In the rows, zero is written as 128.
The rows of X fall into 4 groups, which share some directions, and each row is roughly a mix of its group's hidden directions, except one row that fits no group.
X:
[[117 110  63 159 141 129 137 110 142 116]
 [134 131 149 159 100 142  88 164 143  94]
 [113  86 108  88 144 122 119 169 104 125]
 [107 164 144 160 133 102 100  92 116 102]
 [145 132 100 134 184 147 124 109 147 164]
 [137 138 181 119 120 110  93 133 147  89]
 [156 165  86 165 114 131 115  99 118 135]
 [154 133 134 140 105  79 162 133 101 159]
 [152 130 153 116 143 137 163 166 141  82]
 [105 113  82 136 108  85 122  98 104 133]
 [161 135 143 122 185 135 145 126  90 144]
 [131 143  84 127 150 107 112 101 176 145]
 [113  94 168 125 123 167 129 146 138  86]
 [140 138  82 132  99 118  88 107 105 100]
 [143  86 115 110 105 146 179 125 125 156]
 [113 110 121 157  97  69 114 117 118 109]
 [138 164 112  94 115 110 145  98 174 130]
 [154 160 173 146 132 117 128  95 164 116]
 [105 118  96 159 163 140 156 170 121 138]
 [168 156  90 124 139 108 117 108  94 103]
 [ 98 160 137 140 134 106  66 115 124 131]
 [165 133 169 107 137 159 135 129 124 173]
 [182 136  92 107 149 116 137 114  96 137]
 [164  96 180 151 127 124 115 103 127 145]
 [160  94 118 151  88  92 101 141 119 124]
 [120  85 111 112 143  83 153 138 107 155]
 [189 127 124 102 110 155 103 139 125 106]
 [161 104  96 146 128 102 124 124 121  74]
 [ 85 108 145 169 125 144 127 152  89 137]
 [164 135 161 140  88 106 143 110 112 162]
 [104 136 171 134 135 148 105 180 139 108]
 [117 125 119 148 133 119 116  92 192 149]
 [135 109 119 145  95  85  92 138 112  92]
 [149  87 139 134 159 100 143 174 143 121]
 [ 91 134 117 155 167 168 110 151 126 106]
 [141  98 113 126 100 120 176 150 103  96]
 [149 118 125 152 128  67 153 126 125 162]
 [105 114 123 154 156  76 149 160 112 128]
 [108 154 162 127  80 125 134 122 102 164]
 [154 169 102  94 125 141 104  96 152 131]
 [114 160  88 157 140 164 117 101 149 114]
 [118 136 143 148  74 106 176 135 136 123]
 [ 94 112 156 138 136 184 100 128 123 109]
 [112 142 172  96 151 154 141 160 100 135]
 [118 135 132 124 131 102 169  71 134 157]
 [138 125 118 126 126  63 126 109 101  95]
 [158 131 100 102 111 105 102  97 100  95]
 [148 140  72 158 121 100 119 109 100 134]
 [154 110 172 109 121 144 108 170 140 102]
 [104 109 113  91 127 139 142  86 149 169]
 [113 184 138 147 125 148 114 100 141  91]
 [ 99 121 172 161 111 127 133  93 145 158]
 [ 89 112 127 109  70 119 136 144 143 104]
 [ 90 133 112  96 137 138 151 143 161  85]
 [101 152 130  86 172 144 122 101 125 104]
 [140 136 124 173 115 179 124 158 121 155]
 [140  99 130 104 140 167 144 155 137 177]
 [143 121  64 124 138 124 132 122  97 162]
 [102  99  79 111  97 118 136 142  95 128]
 [110 106  99 165  99  96  89 127 129 146]
 [145 168 133 157 100 164 121 137 153  95]
 [128 119 138 102 148 167 111 169 155 164]
 [115  85 176 108 133 109 154 147 143 144]
 [ 97 154 126 147 113  94 100  93 102 104]
 [127 109  95  91  98 125 130 133 149 178]
 [144 142 159 189 118 128 139 140 157 147]
 [121 132 110 159 186 107 129 157 137 153]
 [132 105 143 144 155  75  98 162 129 126]
 [101 153 176 156 114 147 144 159 106 132]
 [136 109  84 152 149 124 119  90 145 166]
 [ 97 133 165 120 115 145 102 157 105 170]
 [106 116 151 121 159 155 162 157 146 166]
 [140 131 113 158 106 120 110 101 178 164]
 [153 164 126  94 141 145 143  75 125 124]
 [ 63 119 123 126 147 154 142 146 139 153]
 [115 127 134 148 172 121  97  81 138 156]
 [170 102 153 123 125  93 113 118 152 166]
 [115 155 135 128 159 142  69  96 135 125]
 [114  93 135  83  99 116 145 108 127 167]
 [146 155 157  93 107 113 140 104  87 106]
 [143 119 113 136 132  84  97  88 167 135]
 [ 88  99 134 106 154 147 148 164 134 157]
 [195 142 125 119 109 110 117 107 128 153]
 [111 133 125 128 135 111 143 158  81  76]
 [117  88 156 161 161  89 141 118 136 140]
 [153 157  78 104 138 100 126 112 158 137]
 [146 117 128 131  91 103 182 142 156 145]
 [ 71 139  87 137 160 125 127 143 114 129]
 [104 111 118 124  78 152 168 159 131 125]
 [174 118 162 142 135 132 144 174 101 134]
 [155 121 167  85 123  97 126 103 155 141]
 [112 160 132  96 168 114 130 100 100  96]
 [147 118 137 111 133 181  92 142 109  94]
 [148 104  92 113 176 140 125 142 140 165]
 [121 106 148 169 113 116 109 184 139 119]
 [112 147 137 147 125 168 152 104 158 172]
 [126 141 118 118  96 100 113  73  93 134]
 [153 122 157 150 136 101 118  82 137 167]
 [155 146 151 136 187 129 104 108 108 143]
 [108 149 133  83 177 121 137 102 122 106]
 [129 166 103  95 134 111 149 142  78 126]
 [167 110 144  91  84 111 138 104 122 113]
 [163 108 157 125 107 131 140 162  81 114]
 [135 155 102 164 149 105 104 112  95  97]
 [121 119 103  91  99 140 115 107  90 168]
 [124 103 118  81 132 147  75 145 139 115]
 [167 116 170 147  91 150 107 114 121 147]
 [130 133 108 113 130 120 137  92 186  94]
 [ 82 137 133  92 131 120 104  92 113 160]
 [135 140 150 146 159 166 153 144  95 165]
 [137 129 118 116 150 145 111  97  65 146]
 [130 105  87 133 181 104 139 103 112 138]
 [130 105  84 120 101  90 140 106  98 107]
 [129 121 115 135 114  71 120 114 136  77]
 [130 129 136 117 155 168  81  93 152 118]
 [160 116 153  93 139 157 128 151 135 173]
 [130 112 155  86 174 116 160 152 120 127]
 [136 109 135 112  80 115 138 131 155  77]
 [147 102 186 120 136 158 111 108 132 107]
 [ 80 132  97 117 179 122 131 129 146 110]
 [127 153 119 111 111 180 169 109 107 114]
 [148 153 142 170 183 120 146 116 128 141]
 [ 96 114 106 137 123 154 129 159 163  84]
 [108 116 101 125  92 142 137 129 178  92]
 [ 67 154 117 172 126 135 124 124 140 125]
 [121 124 123 130 126  94 122 124  55 127]
 [111 171 100 140 114 149 109  79 114 125]
 [116 117 136 100 123 171 156 122 109 178]
 [135 148 137 129 157 164  99 104 179 127]
 [125 113 123 165 106  95  77 137 150 147]
 [188 123 151 135 145 141 145 161 136 153]
 [168 135 107 159 124 108 114 104 170 102]
 [153 167 104 106 131  88 140  97 136 154]
 [128 118 132 109 157 186 109 141  90 132]
 [125 125  76 107 165 139 144 137 101 160]
 [153 111 130 135 108 150 133 113 116 194]
 [105 103  90 147 124 113 151 157 110  86]
 [114 115 116 141 133 177 153 167 166 126]
 [142 113 121 107 113 167 118 154 160  81]]

Which two rows in each list fit none of the groups? Every other row fits one group, some only roughly. Give them in the order they come.
  * J_892: [128 116 160 144 157 135 148 188 143 139]
  * J_138: [178 116  96 134 158 124 128 137 165 152]
  * J_877: [115 118 161  82 133 141 161 147  91 140]
  * J_930: [156 165 156 139 160 163 147 144 149 143]
  * J_702: [120 111 146 183 101 110 134 122 134 170]
  * J_781: [115 113 170 130  86 126 104 140 151  90]
  * J_487: [168 133 116 183 118 112  94 129 110 132]
  * J_448: [152 106 167 125  87 148 127 114 161 155]
  * J_376: [188 138 154 137 108 151 106 133 151 113]
  * J_370: [135 164 111 152 158 134 167 104 128 165]
  * J_288: [119 123  83 156 172 102 112 123 149 108]
  * J_5: [145 162  89 117 127 133  85 112 140  92]
  * J_783: [152  83  99  91 117 103 142 134 111 105]
  * J_456: [140 124 159 105  98 116  89 124 132  79]
	J_138, J_5
  * J_83: [119 156 139 140 155 164 103  99 107 167]
  * J_143: [118 117 111 150  80 127  79 125 123  96]
  * J_505: [117 140 123 128 176  93 129 103  87 150]
  * J_641: [101 179 104 105 143 106 152 106 119 146]
  * J_379: [ 83 160 126 141 119 137  76 117 146 128]
  * J_13: [127 177 112 148 137 123 116 119 124  71]
  * J_396: [156 138 132 107 100 111 152 142  88 171]
  * J_952: [ 97 144 133 107 107 188 146 130 143 147]
  * J_46: [168 151 145  82 106 119 153 137 108 107]
  * J_882: [ 99 133 172 161  94 159 125 120 120 153]
  * J_774: [120 135 105 161 104 110 188 122 117 145]
  * J_282: [163 120  84 113 120 115 114 114 129  78]
	J_396, J_282
  * J_782: [116  84 123  87 138 125 177 134 111 130]
  * J_669: [161 154 117 118 122 180 136  93 140 150]
  * J_695: [143 139  88 146 133 165 162 157 102 145]
  * J_703: [113  80 174 120 103 123 123 156 151 128]
  * J_934: [125 142  68 124 161 159 130 128 141 154]
  * J_765: [171 134 135 103  78 133 141 139 161 115]
  * J_394: [127 141  93 151  97 134 118  73 133 151]
  * J_405: [140 156 139 140 136 174 105 116 152 173]
  * J_887: [114 157 176  98 115 171 132 143 138 125]
  * J_284: [153  96  96 136 165 111 147 163 153 120]
	J_695, J_934
  * J_169: [166 151 143 171  97 118 103 144 136 105]
  * J_103: [105 111  86 123 139 133  99 133 126  73]
  * J_534: [131 148  85 120 174 126  93 104 131 150]
  * J_99: [169 125 123 107 100 163 136 135 177 131]
  * J_985: [ 84 119 102 131  81 155 134 149 106 118]
  * J_309: [ 89 145 101 173 104 119 165 122 134 122]
  * J_633: [117 132 139 104 201 117 118 131 141 126]
  * J_278: [158 144 165 161  97 148 110 120 162 120]
  * J_888: [ 72 134 126 150  87 144 153 145 137 133]
  * J_439: [169 103 141  95 105 150 159 126  97 138]
  * J_426: [137 163  79 146 145 155 104 124 151 105]
	J_99, J_426
  * J_874: [ 78  82 141 104 120 101 122 145 124 118]
  * J_24: [126 156  70 130  99 156 120 125 111 107]
  * J_174: [ 90 154 147  95 105 129 116 111  82 136]
  * J_822: [169 112 133 126 103 157 130 117 152 178]
  * J_88: [123 117  77 155 110 165 133 112 161 137]
  * J_38: [ 72 116 151 142 134  82 137 127 128 107]
  * J_210: [107 145 135 149 107  92 159 121 100 171]
  * J_683: [130 131 107 149 185 177 136 128 122 134]
  * J_438: [196 143 118 121 141 150 159 127 118 131]
  * J_665: [133 118 105 113 177 143  93 145 165 144]
  * J_222: [ 70 141 106 102 163 129 146 111 117 130]
	J_24, J_438
  * J_156: [174 134  91 146 132  90 121 122 132 164]
  * J_50: [ 99  94 131  99 155 114 164 134 122 166]
  * J_912: [113 106 155 151  91 125 109 124 170 163]
  * J_946: [141 144 162  80 112 107 146 143  97 150]
  * J_896: [130 155 115  79 142  97 167 134 115 105]
  * J_229: [121 118  77 170 132 125 104 109 159 144]
  * J_301: [177 154 164 103 107 130 137 107 116 106]
  * J_737: [164 158 153 133 159  97 111 132 122  89]
  * J_427: [151 106 110 123 158 124 155 170 153 163]
  * J_496: [131 174  84 166 154 126 137 120 111 133]
  * J_884: [145 118 163  98 114  98 153 150 119  85]
  * J_363: [104 153 125 152  77 107 141 108 163 133]
	J_912, J_946
  * J_868: [119 120  91  96 138 175 102 159 115 129]
  * J_108: [121 130 185 114 134 106 132 142 137  79]
  * J_858: [145 122 159 178 138 104 142 170 133 141]
  * J_133: [148 120  86 138 103  97 124 120 102 172]
  * J_332: [175 104 142 118  86 123  91 136 124 109]
  * J_114: [ 96 156 140 130 100 128  90 140 163  95]
  * J_716: [107 131 125 185 141 123 129 126 180 132]
  * J_867: [135 129 139  82 146 139 144 149  96  80]
  * J_232: [150 108 138 117 161 146 147 151  79 157]
  * J_460: [149 135 137 113 140  67 106  98 141 107]
  * J_126: [154 112 110 135 167 148 170 149 118 162]
	J_133, J_716
  * J_686: [124 156 116  94 125  92 141 121 110  76]
  * J_794: [ 97 135 141 129 129 180  95 146  97 107]
  * J_477: [173 147 122 116 152 173 125 165 123 128]
  * J_202: [148 116 120 170 153 112 123 177 119  96]
  * J_176: [148 151  82 136 156 165 134 140 113 160]
  * J_401: [146 125 124 131 116 134  74 156 167 158]
  * J_118: [154  99  94  85 139 167 110 125 127 142]
  * J_831: [116 110  99 125  87  80 143 139 159 121]
  * J_152: [ 98 114  98 124 173 130 156 140 136  88]
  * J_685: [159 145 173 135 114 114 118 165  90 132]
  * J_672: [102 146 128  92  98 125 125  88 163 104]
  * J_903: [ 98 128 136 126 119  90  78 132 155  98]
	J_686, J_401
  * J_465: [175 153 120 106 128 105 140 130  78 135]
  * J_687: [133 116 117  88 116 112 143  86  83 147]
  * J_453: [ 72 139 130 136 130 113 149 102 171 141]
  * J_995: [109 153 160 163 127 144 171 153 154 131]
  * J_252: [ 92 137 166 117 131 118  99 132 161  88]
  * J_471: [116 154 110 130 102 168 108  85 145 154]
  * J_690: [115 121 144  72 119 149 141  94 130 163]
  * J_873: [161 140 169 146 152 127  88  97 115 139]
  * J_326: [117 111 117 185 129 122 102 117 157 163]
  * J_522: [114 132 128 130 174 175 108 146  94 147]
  * J_551: [ 85 142  87 146 137 154 142 116 118 165]
	J_252, J_873
  * J_49: [128 155 170 155  96 145 102  94 124 143]
  * J_163: [140  85 134 145 166 144  85 136 142 105]
  * J_697: [138 134 157 162  86 126 129 110 113 175]
  * J_707: [120 117 126 112  58 139 158 119 123 117]
  * J_790: [129 111  97 104  99 124 150  74 153 130]
  * J_335: [135 110 142  86 171 119 153 107 103 154]
  * J_969: [152 116 128 127 187 175 117 123 137 124]
  * J_565: [121 172 116 138 116 134  87  92 157 109]
  * J_728: [144 154 134 137 121 121 117  64 136  94]
  * J_475: [141 128 133 123  88 116 140 110 183  94]
  * J_299: [116 122 152 141 126  92 116 106  80 168]
  * J_750: [ 93  99 151 130 158 111 167 152 136 154]
	J_49, J_299
  * J_656: [139 146 124 154 122 109 130 153 103  66]
  * J_729: [181 137 133 146  95 166 118 129 149 145]
  * J_514: [162 139 152 117 122 163 154 103 161 159]
  * J_74: [123 137 124 146  95 166 108 105 134 180]
  * J_6: [140 159 175 147 159 123 133 148 163 147]
  * J_634: [144 113 114  96  81 127 138 124 178 120]
  * J_736: [132 127 126 143 152 138 156 168 170 167]
  * J_630: [163 147 138 164 122 171 136 126 156 160]
  * J_609: [114 102 104 146 139 158  97 146 174 106]
  * J_625: [147 130 100 106  98 147 127  72 131 152]
  * J_119: [134 151 103 105 114  76 136  97 109 154]
  * J_413: [126  93 160 170 138  92 142 130 108 154]
  * J_691: [153  91 152  70 132 119 147 121 127 143]
  * J_385: [110 132 105  93 145 143 120 139 189 116]
  * J_423: [ 93 154 106  96 107 126 166 144 143  98]
	J_119, J_385
  * J_785: [165  86 126 140 152  84 128 132 116 154]
  * J_440: [156 156 122 131 148 179 142 126 142 168]
  * J_582: [141 128  95 153 164 168 101 149 149 144]
  * J_837: [127 175 131  96 132 165 101 117 153 104]
  * J_947: [135 143 110 152 146 140 133  93 188 114]
  * J_286: [135  98 102 161 125 156 156 155 106 163]
  * J_415: [ 99 148  74 122 139 142 110 128 168 111]
  * J_137: [141 132  76 143 166 117  90 119 137 148]
  * J_330: [170 175 114 145 122 140 129  83 127 126]
  * J_575: [127 129 115  79 152 124 151 148 135  79]
	J_582, J_837
  * J_290: [103 127 132 157 118  93 163 156  95 156]
  * J_564: [105 168 167 161 151 143 114 149 127 151]
  * J_670: [138 128 118 147 160 102 147 115  69 148]
  * J_66: [132 166 125 156 146 132 100 131 167  86]
  * J_239: [147  65 168 139 130 130 114 130 132 149]
  * J_48: [176  87 131 127 148 103 162 143 113 136]
  * J_441: [124 102 141  85 132 150 176 160 137 119]
  * J_622: [181 106 152 151 136 112 133 152 164 127]
  * J_15: [ 82 152 134 115 107 174 136 145 101 119]
  * J_503: [108 125 144 119 150 109 112 122  77  81]
  * J_941: [148 110 120 154 117  90  98 129  84 156]
  * J_676: [ 73 108 172 129 128 111 137 144 149 115]
	J_239, J_503
